In the rows, 128 means zero.
which system made each run:
trace 1, Q (11 x 20):
[[103 177 139 143 131 116 150  94 189 150 139  99  97  73 162 144 122  92
  147 139]
 [110 160 149 121 101 111  85 116 178 129 107  54 145 169 131 160 148 127
  109 104]
 [ 91 132 155 174 166 131 148 151 198 131 144 103 152 120 110  95 178 121
  151  96]
 [ 86 123 146 119 143 136  93  80 159 189 172  85 107 115 148 132 139 171
  132 134]
 [ 88 181 152  87 108 124 118 141 178 144 110 129 117 151 140 114 203 117
  143 157]
 [139 134  78 160 109 123  98 132 186 157 165  97 141 157 102 106 171 161
  159 116]
 [ 85  96 162 111 161 175 107 135 134 148 151 137 130 171 118  96 187 180
  123 143]
 [122 166  84  99 123 145 138 113 134 183 161 157  94 112 132 101 169 135
  171 172]
 [164 128 102  86  87 136  77 136 119 140 119 125 133 182 100 133 179 176
  122 152]
 [150 107 104 162 145 168 160 168 128 119 139 171 129 158  93  76 172 153
  154 154]
 [139 105  90 104 147 169 122  97  60 172 161 139 108 145 125 128 118 170
  137 165]]
trace 2, C (11 x 20):
[[163  55 129 128 181 134 127 174 121  99 103 145 125 160 121 160 110 118
  171 134]
 [142 167 116 185 174 183 194 113 131 119 125 111 141 115 108 143 123  95
  130 149]
 [138  89 119 133 157 124  90 166 138  61 110 111 187  94 128 173 110 119
  113 141]
 [165 158 140 136 144 126 188 114  99  82  75 165 114 134 144 150 115  79
  130 153]
 [148 128 135 170 127 132 115 115 196  93 127  84 141 122 133 181  82 103
  106  94]
 [102 118 198 127 165 111 157 128 117  69  99 152 124  75 163 129 135 109
  109 124]
 [136 196 119 119  98 116 120  69 129 114 119 123 150 115 141 167  91  86
   71 106]
 [123  97 191 120 102  78 121 157 155  95 102 139 107 131 148 121 108 115
  122  61]
 [ 94 189 161 144 140 104 154  49 142 152 131 123 123 122 156 119 151 110
  108 101]
 [ 94 110 148  73 111 119  66 131 137 129 150 140 146 114 138 137 110 134
   91  57]
 [107 180 147 112  87  96 164 131 100 147 114 161 113 142 129  68 170 108
  129  84]]
trace 3, L (11 x 20):
[[145 114  82 162 103 165 100 116 157 169 173 116 125 179 101 127  93 165
  115 151]
 [135 101 128 103 156 194 155 182 128 134 142 132 110  63 108 131 139 130
  159 165]
 [180 164 100 135 118 141 146  92  65 148 113 154 172 126  76 132 134 135
   93 145]
 [174 113 132 117  79 139  97 144 191  93 121 136 105 119 129 149 134 166
  112 188]
 [104 158 126 176 137 156 189 108 126 155 147 133 108  99 133 111  92 110
  119 199]
 [150 153 111  48  98 161 111 111  76 127 123 114 106 102 144 174 107 126
  107 131]
 [149 151 182 147  86  75 160 126 133  99  88 146 123  73 127 108 150 133
  102 151]
 [ 89 144 106 133 100  99  92  76 127 139 140 116 111 165 179 134  88 137
  100 182]
 [114 118 172  88 142 127 160 136 132 131 122 130  58  79 174 148 103  95
  162 117]
 [113 152 141 135  93  70 133 105  55 150 111  96 154 120 121 113 110 127
   96  76]
 [110  86 145 106 130  59  67 139 152  83 113 133 127 122 176 141 142 148
  139 138]]
trace 4, C (11 x 20):
[[148 112  79 108 136 192 115 160  92  74 125  84 132 156 127 152 152 152
  128 142]
 [178 142 132 127 128 152 157 169 172 124  99 152 120 101  99 146 150 102
  160 193]
 [179 107  86 183 144 141 128  99 150  63 151 125 120 107 150 143 118 164
  122 150]
 [109 117 177 117 130 173 138 151 138  86  96 128 110 139 144 153 106 125
   90 209]
 [157 157  97 130  99 120 156 124 137 101 127  91  97  48 160 162  91  95
  141 143]
 [172  91 196 155 110  90 123 103 135 106  90 121 124 108 127 153 101 167
   87 143]
 [ 80 145 146 156 126 106 147  96 145 139 142 153 104 104 170 121  53  93
  103 159]
 [108 116 156 117  97 102 121 126  80 121 114  48 119 113 153 153  91 137
   98  85]
 [122 140 187 115 119  67 143 111 126 197 102 159 135  90 108 127 107  98
  131 122]
 [111 112 106 166 126  84 112  82  98 147 163 131 144 147 141 104  85 138
  110  60]
 [ 55 125 181 100 142 119 122 152 101 171 106 116 148 180 119 112 132 107
  124 109]]
trace 5, N (11 x 20):
[[133 138 176  89 111 162 185 151  79 125 101 107  85  75 132 139 111 107
  122 122]
 [156 141 143 131  62  91 113 118 169 175 118 105 110  94 118 143 113 150
  126 189]
 [118  95 158 120 145 120 117  79  89 102 132 154 105 100 179 142  85 158
   84 166]
 [ 85 154 124 106  91 123 151 133 110 176 149  90  88  94 151 122  74  93
  135 101]
 [140  96 187 122  87 114  93 107 131 188 126 122 118 153 100 129 106 182
   90 129]
 [105 126 116 141 147  66 119  81  70 153 140 173 158  92 146 112  91 121
  116 134]
 [ 82 100 102 124  92 121  95 150 125 139 164 101 105 168 152 103  78 134
  123  73]
 [117 120 165 154 141 147 141 117  98 190 124 142 172 168  65 109 106 130
   91 104]
 [157 110  63 141 134  63  88 110 128 148 147 171 162 137 118 123 113 122
  158  93]
 [ 89  83 127 152 135 137 121 180 107  68 136 133 159 157 131  90 113 131
   97  78]
 [128 166  90 170 139 164 142 136 160 164 139 127 176 167  74 128 107  79
  126 118]]
trace 6, N (11 x 20):
[[102  67 184 110 119 131 124 186 127 179 128 131  99 166 103  98 114 151
  148 114]
 [136 142  88 166 126 122 122  91  96 166 161 143 182  93  89  98 133 166
   96 152]
 [118  91  79  97 127 110  95 157  86 107 126 158 116 190 162 132  84 113
  146 128]
 [128 127 142 174 111 168 185 164 122 144 151 141 121 129  83  66 117 126
  108  86]
 [179 101  83 158 145 107  93 127 128 154 116 106 174 153  85 174 104 133
  151 154]
 [136  96 121 106 138 144 128 165 122  66 138 214 135  99 135 108 108 114
  109 102]
 [139 171  94 178  80 137 156 155 137 102 114  58 142 149 106 134 103  96
  108 113]
 [172  89 171 134 166 145 122 123 186 131 107 177 125 152 107 175  99 116
  129 144]
 [158 152 106 132 129 110 146 111 120  81 133 117 152  31 139 142 132 110
  123  74]
 [ 97 131 160 107  95 122  96 177 182 100  90  88 132 162 143 160 108 100
  109 147]
 [145 172 167 147 148 155 161  49 161 132 135 169 122 109 127 137 135 118
   88 118]]
trace 7, L (11 x 20):
[[112  89  94 191 151  99  99 119  91 113 145 109 184 156 116 101 134 178
  112 134]
 [141  81 138 104 186 150  97 141 186 145 133 177 127 139 124 170 109 109
  161 137]
 [149 121 120 168 111 160 188 171  92 145 124 120 127 159  73  98 100 110
  130  93]
 [148 116  88 119 138 145  81 150 132  94 124  72 183  99 108 170 150 152
  121 154]
 [151 133 120 159 158 147 152 116 164  97 137 226 142 116 118 113 118 106
  110 147]
 [127 144 136 114  92 200 131 138 127 142 118  88 110 196 107 152 104 127
   91 154]
 [139 172  91 124 123 136 162 168 141  95 113 109 132  49 131 132 157  93
  160 156]
 [142 168 117 144 123 150 126  46 111  92 146 157 142 131 142 131 128 149
   55 125]
 [100 151 179  74  88 148 114 158 195 138 109 142  92 135 141 134 137 108
  114 162]
 [108 182  95 152 121 112 190 112  74 125 122  96  96 133 158  94 150 108
  157 144]
 [145 140 140  86 121 115  86  67 147 123 141 103 118  84 162 176 144 146
  114  81]]
trace 8, B (11 x 20):
[[185 121  84 151 163 126 132 128 135 104 106  84 144 107 125 195 120 109
  172 152]
 [158  61 111 126 134 181 129 165 113 117 164 167 107 127 106 109  88 153
  123 101]
 [106 164 127 150  71 162 136 154 124 117 117  96 157 152  99 118 100 119
   60 164]
 [152 151 108 116 173 173 133 119 156  96 108 102 132 148 139 203 126  80
  151 126]
 [171  91 153 131 125 171 143 119 126 116 155 132 107  98 111 129 110 160
   97  46]
 [ 64 145 167 127 101 157 128 136 135 160 136 103 146 111 121 129  67 109
   65 151]
 [120 180 118 102 158 131 133  89 137  86 111 150 129 142 171 167 129  60
  122 103]
 [156 113 182 103 121 123 118 106 141 152 132 130 112 133 107 133 145 150
  121  32]
 [ 56 126 193 157 133 110 154 122 141 158 136 108 118  89 151 102  97 124
  108 150]
 [112 161 100 112 154  67  98  80 115 115 119 180 166 117 158 145 120  84
  127 121]
 [124 112 165  95 120 101 113 144 139 158 123 162 110 179 116  93 178 139
  160  60]]
trace 9, D (11 x 20):
[[ 85 158 121  85 154  86 116 144 103 142  89 124 148 146 154 147 155  74
  172 147]
 [168 156 131 140 115  93 128  88 181 141 134 175 121 137 116 104 181 136
  145  67]
 [ 93  84 172 126 117 113  88 131 152 166 157 104 142  69 121 121 109 180
   99 137]
 [ 55 142 138 124 174 103 147 105  58 143 116 144 133 149 169 108 123 101
  135 151]
 [175 145  78 126 109  75 112 128 110 149 119 178 169 147  88 103 162 126
  151 101]
 [126  89 156 197 125 108 137 139 189 119 155 136 130  68 122  90 119 165
  119 143]
 [ 96 111 126 147 173 152 134  81  53 152 144 116 139 141 133 134  91 150
   96 167]
 [146 115  70 116 125 107 143 187  74 118 112 163 133 158 116 100 135 104
  181 137]
 [182 154 120 198  89 128 161 114 174  99 130 132 123  97 108 109 139 147
  104 146]
 [132  75 132 133 172 179 114 116 125 137 146 102 125 108 128 179  76 156
  122 181]
 [126 124 106 108 120 146 165 154  62 108 112 132  72 196 154 113 120 111
  156 124]]
trace 10, D (11 x 20):
[[118 173 149 165 175 127 162  70 122 121 127  94 139 120 139 122 187 133
  137  90]
 [121 109 115  65 140 163  87 150 125 172 165 177 152  95  96 119 148 147
  131 121]
 [ 64 140 146 152 106  96 122 141 142  79 125 142 120 161 172  73 154 139
   99 163]
 [143 145 128 154 165 114 117  93 118 184 106  98 187 155  77 157 159 134
  136 152]
 [117  87 106 129 162 139 140 150 146 138 179 153  88 103 145  82 161 154
  191 105]
 [121 150 149 125  81 136 131 107  77 120 121 139 133 120 119  95 147 177
   62 179]
 [115 118  94 139 165 104 113 150 155 149 113 139 147 148 131 148 120 101
  182 212]
 [184 113 132 164 136 118 155  85 119 128 133 136  82 171 131 105 162 177
  151  92]
 [132 113 128 102  86 146 128 164 107 173 143  97 118  63  99 125 106 159
  131 179]
 [118 152 115 131 156 115 151  92 115  84 115 163  91 138 196 138 122 103
  139 187]
 [205 111 125 120  92 108 108 118 128 168 100 145 127 186  80 155 118 143
  138 122]]
trace 11, P (11 x 20):
[[154 153 140  96  93 148 133  62 136 173 150 148  74 110 142 148  90 134
  105 109]
 [ 85 129 138  95 100 166 149 155 101 130 149 139  90  71 153  97 113 141
  108 188]
 [129 149  91  97 144 108 106  72  76 159 131 153 154 100 140 160 103 122
  116 188]
 [138  93 157 102  90  98 121 116 101 187 126 146  75 140 138 134  62 143
  129 135]
 [ 93 119 152 168 112 107 153 132  83 141 132 110 136  72 123  91  99 156
   95 188]
 [134  71 111 123 168 100  84 126  99 173 134 146 171 109 106 155 102 148
  151 172]
 [158  84 148 155  97  78 145 151  76 142  95 123 121 158 109 131  59 125
  127 111]
 [129 104 170 191 125 106 139 149 144 153 113  83 162 104  83 113 140 167
  119 172]
 [144  59 109 166 196 101 113 161 128 100 118 122 164 122 124 154 101 122
  167 129]
 [175 118 150 158 110 128 138 150 125 125  96  98 163 157  72 153  98 113
  106  66]
 [131 112 171 152 135 129 139 192 183 103  90  78 132 125 109 131 173 132
  154 154]]
trace 12, B (11 x 20):
[[108 154  95 159 126 143 154 128 173 108 151  98  80 170 165 113 130  99
  157  80]
 [162  91 189 120 139 105 101 118 109 102  94 116 167  85 110 169 134 161
   93 125]
 [ 86 141 112 145 145 160 156 132 165 187 179 171 114 129 119  95  93  87
  142 122]
 [112 139 126 119 110  87  96 118  80  59  97  93 159 148 161 136 149 137
   87  98]
 [150 140 170 107 146 142 139 147 195 185 122 159 121 104  87 142 149  99
  170 124]
 [ 94 103 114 180 138 111 121  93 119  90 167  98 110 134 177  96 119 173
  104 102]
 [120 140 150  85 140 115 112 147  97 167  93 164 192  98  82 143 142 103
  118 159]
 [108 146  82 141 115 131 135 135 177 116 165 121  80 161 166  92 148 114
  173  87]
 [154  93 181 122 132 102  96 119 109 106  93 112 160  98 110 151 162 188
   97 157]
 [ 99 145  90 149 159 162 160 129 150 189 178 162 115 120 119  95 113 100
  168 152]
 [121 123 102 109 100  95  91 135  68  59 113  96 146 139 159 125 152 157
  104 107]]
trace 13, Q (11 x 20):
[[127 115 180 115 113 133 142 180 123 147  87 168 133 196  84  95 151 128
  124 130]
 [135  96  62 162 143 104 144 141  93 149 166 115 105 100 139  97 118 154
  187 152]
 [125 116 164  74 137 108  91  94  75 129  97 184 132 178 142 143 141 149
   99 147]
 [162 133  88 129  97 115 161 182 137 139 128 177  99 120 110  96 107  85
  179 111]
 [127  78 110 135 111 109  87 128  58 101 135 107 148 148 133 120 100 186
   87 132]
 [123 124 138 114 180 132 157 139 123 104 114 225 131 115 141 118 120  78
  144 144]
 [166 128  81 107  66 122 119 113  92 139 150 114  98 114 136 144  67 133
  112  87]
 [111 114 159 134 126 118 128 182 105  62  81 152 175 126 114 120 124 109
   84 157]
 [161 112  80 162 165 135 146  90 140 111 169 147 112  82 150 151  74 106
  148 100]
 [103 141 182  83  98 152 124 121  85 120  99 116 125 141 132 152  89 117
   59 107]
 [140 152  96 161 129 103 161 166 153  95 115 114 150  53 126 134 121  75
  157 136]]
trace 14, P (11 x 20):
[[142 168 128 137 154 135 120  52 182 158 133 170 128 132 134 153 144 127
  121 184]
 [121  95  93 111 108 158 132 140 123 123 173 119  57 123 171 122  69 132
  143 103]
 [123 172 146 107 122 172 158 103  59 144 122 130 151  90  99 121 152 140
   82 149]
 [139 122 108  85 121  82 103 141 153 167 120 165 102 107 147 146 125 111
  188 183]
 [143 118 138 163  99 117 138  78  98 101 132 135 105 140 153 127  60 150
   66 128]
 [ 86 115 149 119 141 173 134 151 121 210 153  98 135 104  90 118 122 148
  136 168]
 [157 106 101 111 142  65 126 136  49  93  98 135 137  89 153 143 122 122
  160 139]
 [161 123 175 157  99 108 123 102 165 177 114 164 145 147  80 136  86 133
   90 136]
 [ 91  78 116 163 125 135 131 192 127 112 139  65 113 127 141 111 101 154
  146 172]
 [155 121 140 146 198 123 134  87  72 130 106 117 187 111 104 167 137 127
  122 106]
 [160  98 152 112  86  94 122 195 173 157 107 139 113 123  98 128 106 104
  167  98]]

runs to name:
trace 15 (2 x 20):
[[151 161  86 114  79 165 158 181  94 131 122 128 134  98  85 115 114 103
  125 166]
 [184 136 128 120 138 122 123  89 131 125  91 121 106 142 140 180 148 148
  143 212]]
 | P
trace 16 (2 x 20):
[[127  87 173 167 149 130 117 155 156 138 107  57 153 171  98 157 116 134
  134  95]
 [120 108 161 156 166 108 148 175 138  89  99  82 163  99 120 133 157 106
  155  76]]
 | P
trace 17 (2 x 20):
[[ 63 155 128 135 124 142 101 113 192 115 156 128 124 123 169 114 140 135
  101 185]
 [110 178  84  90 131 170  95 115 181 124 151 117 135 157 141 140 177 104
  134  88]]
 | Q
trace 18 (2 x 20):
[[152 141 136 109  95 100 131 126 130 178  96 142 122 121 115 172  52  79
  130 168]
 [124  93 176 146 100 117 122 122 120 116 118  74  97 100 154 145  91 174
   96 177]]
 | P
trace 19 (2 x 20):
[[ 91 131 102  70 144 117  69  93 123 177 153 115 123 111 163 157 128 140
  147 154]
 [147 167 148  92  79 113 121 148 171 109 106 168 120 146 118 100 195 124
  123 101]]
 | Q
trace 20 (2 x 20):
[[ 83 138 107  82 186 159 123 110  88 178 164 147 139  95 134 117 161 127
  157 137]
 [128 140  96  79  73 116 104 155  92 139 129 116 106 171 129  89 182 164
  144 117]]
 | N
trace 21 (2 x 20):
[[158 150 131 139  74 115 158  99  70 162 108  96 107 132 117 144  64 123
  102 137]
 [111  78 168 171 125  60 118 154 160 170 124 105 131 112 121 126  73 125
  148 125]]
 | C
trace 22 (2 x 20):
[[150 124 122 122 173 135  95  96 124 140 131 200 203 120  89 145 131 129
   99 142]
 [ 73 144 109 131 127 159 142 163 121 141 155  94 124 175 122  75 157 115
  147  64]]
 | B
trace 23 (2 x 20):
[[170 129 132 146 195 147 160 128 129  94 107 144 172  94  98 161 143  94
  143  91]
 [ 98  88 120 145 111 148 104 165 163 135 179 112 135 118 111 101  89 137
  111  54]]
 | B
trace 24 (2 x 20):
[[140 128 123 156  86 156 139 147 149 154 122  66  86 179 117 130 123 158
  137 190]
 [165 136 120 111 156 146 158 118 111 123 107  77  79  98 155 171 163 134
  185 163]]
 | D
trace 25 (2 x 20):
[[160 180 113 124  94 162 147 119 100 104  93 109 131 194 105 150 122  98
   96  98]
 [142 102 121 170 164 150 158 173 102 128 124  90 175  79  75 135 120 122
  144 119]]
 | Q
trace 26 (2 x 20):
[[170 147 106 173 129 113 126 108 185 129 141 144 179  67  88 140 118 115
  117 121]
 [101 103 116 116 112 191 109 149 121  96 158 165 116 169 137 101 106 156
   76 159]]
 | L
trace 27 (2 x 20):
[[160 118 144 178 126 128 150  93 113 151 114 139 135 140 106 160  41 113
   87 160]
 [152  81  70 143 141 115 136 157  88 115 138 105 111 137 144 145  64 108
  174  95]]
 | D
trace 28 (2 x 20):
[[106 117 137 163  63 113 140 134 144 121 150  88  72 142 158  92  96 162
  108 126]
 [ 61 143 108 125 178 106  94 135 123 110 115 133 189 165 150 134 140  91
  132 163]]
 | Q
trace 29 (2 x 20):
[[110 120  72 154 192 148 129  83  97 121 164 157 131 141 161 125 121 143
  141 174]
 [150 139  98  83  91 130 126 164  53 140 116 126 155 128  88 106 160 132
  133  89]]
 | B
trace 30 (2 x 20):
[[136 155  98 113 149 120 146 117  59 158 105 153 153 181 110 147  93  71
  141 111]
 [142 102 123 173 157 118 139 169 157 137 119  96 162 158  89 134 118  97
  165  61]]
 | C
trace 31 (2 x 20):
[[138 101 162 115  97  95  88 107 154 155 130 116 123  92 136 175  53 140
  100 144]
 [ 95  92 147 129 118  96 156 173  73 117 115 154 108 100 150 100  70 109
  125 161]]
 | L
trace 32 (2 x 20):
[[146 146 164 127 115 126 133 128 160 179 122 176 143 154  71  90 189 145
  127 116]
 [ 73 124 117 176 158 102 137 126 128 133 140  41 126 127 162 116 148 142
  163 139]]
 | B
trace 33 (2 x 20):
[[146 121 150 114 165 133 122  55 139 147 140 155  95  83 162 167 124 151
  131 179]
 [122 112 113 111 101 151 142 138  99 150 161 147  99  83 138 129  32 105
  109 115]]
 | P
trace 34 (2 x 20):
[[161 153 140  74 102 200 118 108 120 137 140 140 124 123  96 136 168 159
   85 101]
 [ 85 165 139 117 116 182 148 103 136 163 157  52  85 102 149 141 123 135
  115 136]]
 | B
trace 35 (2 x 20):
[[118 147 165 130 160 133 131 131 173 147 125 169 183  65  88 125 161 113
  117 155]
 [ 79  95 113 144 156 132  84  94 143 133 179 153 129 180 159  98 127 167
  114 125]]
 | D
trace 36 (2 x 20):
[[115 135 115 152 109  76 109 133 123  59 114  72 132 131 172 112 178 161
  131 130]
 [160 102 130 112 169 133 115 134 160 176 133 172 151  94  87 145 157 141
  166 171]]
 | B
trace 37 (2 x 20):
[[124 127 136 126 111 125 126 217 156  97  91 119 173 133  86 121 149  90
  138 108]
 [161 160 112 170 133 157 125 100 195  81 121 159 161 150 112 139 151 127
   95 156]]
 | N
trace 38 (2 x 20):
[[122 167 140 102  77  89 125 122 141  80 103 151  95 157 166  93 176 127
  112 111]
 [125 157 148  95 100 134 101  87 205 143 143 118  83 145 156 141 160 139
  129  95]]
 | C
trace 39 (2 x 20):
[[148 117 161 150 110 156 122 121 115 104 123  90 166  87  95 137 143 183
   63 148]
 [118 162  95  99 133 106 116 116 129 134 111 175 128 129 156 160  83  63
  143 181]]
 | N
trace 40 (2 x 20):
[[117 133 107  72  80 120 118 166  77 199 140 133 122 137  98 101 117 121
  146 100]
 [146  91 115 127 114  80 103 170 112  86 115 155 145  92 129 100 164 174
  139 178]]
 | Q
trace 41 (2 x 20):
[[ 92 137 133 109 138 118 112 113 172 199 160 148  98 139 135  93 177 145
  173 141]
 [114 124 154 105 112  76 102  98  95 144 125 128 121 111 149  96 191 191
  127 152]]
 | D
trace 42 (2 x 20):
[[103 128 103 115  97  78  85 166 132 120  98 137 140 205 143 125 112 107
  136 167]
 [171 141 152 192 145  91 166 102 156 139 104  84 125 129 106 132 167 129
  167  91]]
 | D
